x =
[[-5.64  4.67 -4.88 -5.69 -4.83  4.36]
 [-1.20  0.88 -1.20 -0.83 -0.83  1.40]
 [-5.45  5.23 -4.04 -4.45 -5.26  3.79]
 [-1.59  2.05 -1.49 -0.76 -1.60  1.36]
 [-6.16  5.01 -4.89 -6.16 -5.45  4.67]
 [-1.25  0.90 -1.22 -1.04 -0.87  1.47]
 [-4.73  4.14 -3.95 -4.34 -4.24  3.54]
 [ 1.77 -1.65  0.70  1.66  1.16 -0.51]
 [-2.89  2.87 -2.47 -2.16 -2.47  2.34]
 [-5.55  5.29 -4.20 -4.58 -5.42  3.80]
 [-3.01  2.35 -2.60 -2.57 -2.36  2.56]
 [-4.64  3.64 -4.08 -4.74 -3.96  3.68]
 [-0.50 -0.07 -0.60 -0.87 -0.72  0.89]
 [-4.38  3.59 -3.83 -4.45 -3.87  3.44]
 [ 1.99 -1.65  1.03  1.91  1.33 -0.69]
 [-2.19  1.52 -1.99 -1.89 -1.72  2.02]]
Rows and columns are counted from 0.
(0, 0) => -5.64
(7, 1) => -1.65
(5, 3) => -1.04
(0, 4) => -4.83
(13, 1) => 3.59
(10, 0) => -3.01
(2, 4) => -5.26
(2, 5) => 3.79
(13, 3) => -4.45
(8, 2) => -2.47
(13, 4) => -3.87
(10, 2) => -2.60
(11, 2) => -4.08
(6, 0) => -4.73
(2, 1) => 5.23
(14, 1) => -1.65
(2, 0) => -5.45
(0, 1) => 4.67
(1, 0) => -1.20
(8, 3) => -2.16
(10, 5) => 2.56
(4, 1) => 5.01
(9, 1) => 5.29
(14, 2) => 1.03
(8, 4) => -2.47
(0, 2) => -4.88
(7, 4) => 1.16
(15, 2) => -1.99
(1, 3) => -0.83

grid =
5.0,-9.0,1.2,-10.4
-10.1,1.5,0.4,5.6
-13.4,2.2,-2.8,2.6
12.3,8.0,-2.7,-2.2
-26.1,-9.3,-1.3,0.8
13.3,-7.4,-3.1,0.3
5.4,5.3,-2.2,0.6
17.9,6.3,-3.7,4.7
-13.1,3.4,-1.0,-8.4
8.6,20.5,-1.1,9.4
14.2,10.4,-2.0,-5.1
17.0,14.6,-1.2,-5.6
24.6,-1.1,-2.3,2.1
grid[-13][-4] => 5.0
grid[-7][1] => 5.3
grid[:, -1] => [-10.4, 5.6, 2.6, -2.2, 0.8, 0.3, 0.6, 4.7, -8.4, 9.4, -5.1, -5.6, 2.1]
grid[2][0] => -13.4
grid[5][-3] => -7.4
grid[9] => [8.6, 20.5, -1.1, 9.4]
grid[3][-2] => -2.7
grid[8][1] => 3.4
grid[:, -3] => [-9.0, 1.5, 2.2, 8.0, -9.3, -7.4, 5.3, 6.3, 3.4, 20.5, 10.4, 14.6, -1.1]
grid[0][2] => 1.2
grid[-9][2] => -1.3
grid[10][0] => 14.2
grid[-1][1] => -1.1
grid[12][-2] => -2.3
grid[-7] => [5.4, 5.3, -2.2, 0.6]
grid[6][-4] => 5.4
grid[-8][0] => 13.3
grid[8][2] => -1.0
grid[-6][3] => 4.7
grid[-9] => [-26.1, -9.3, -1.3, 0.8]
grid[2][2] => -2.8
grid[-2][1] => 14.6
grid[-10][-1] => -2.2
grid[-4][0] => 8.6
grid[6][-2] => -2.2
grid[:, -2] => [1.2, 0.4, -2.8, -2.7, -1.3, -3.1, -2.2, -3.7, -1.0, -1.1, -2.0, -1.2, -2.3]
grid[-8][3] => 0.3
grid[4][-3] => -9.3
grid[-3][-3] => 10.4
grid[-5] => [-13.1, 3.4, -1.0, -8.4]
grid[-3] => [14.2, 10.4, -2.0, -5.1]
grid[-4][2] => -1.1

X = [-2.31  4.69 -0.16 -2.94  5.36  2.68  0.58  3.96]
X[0]	-2.31
X[6]	0.58
X[4]	5.36
X[5]	2.68
X[2]	-0.16
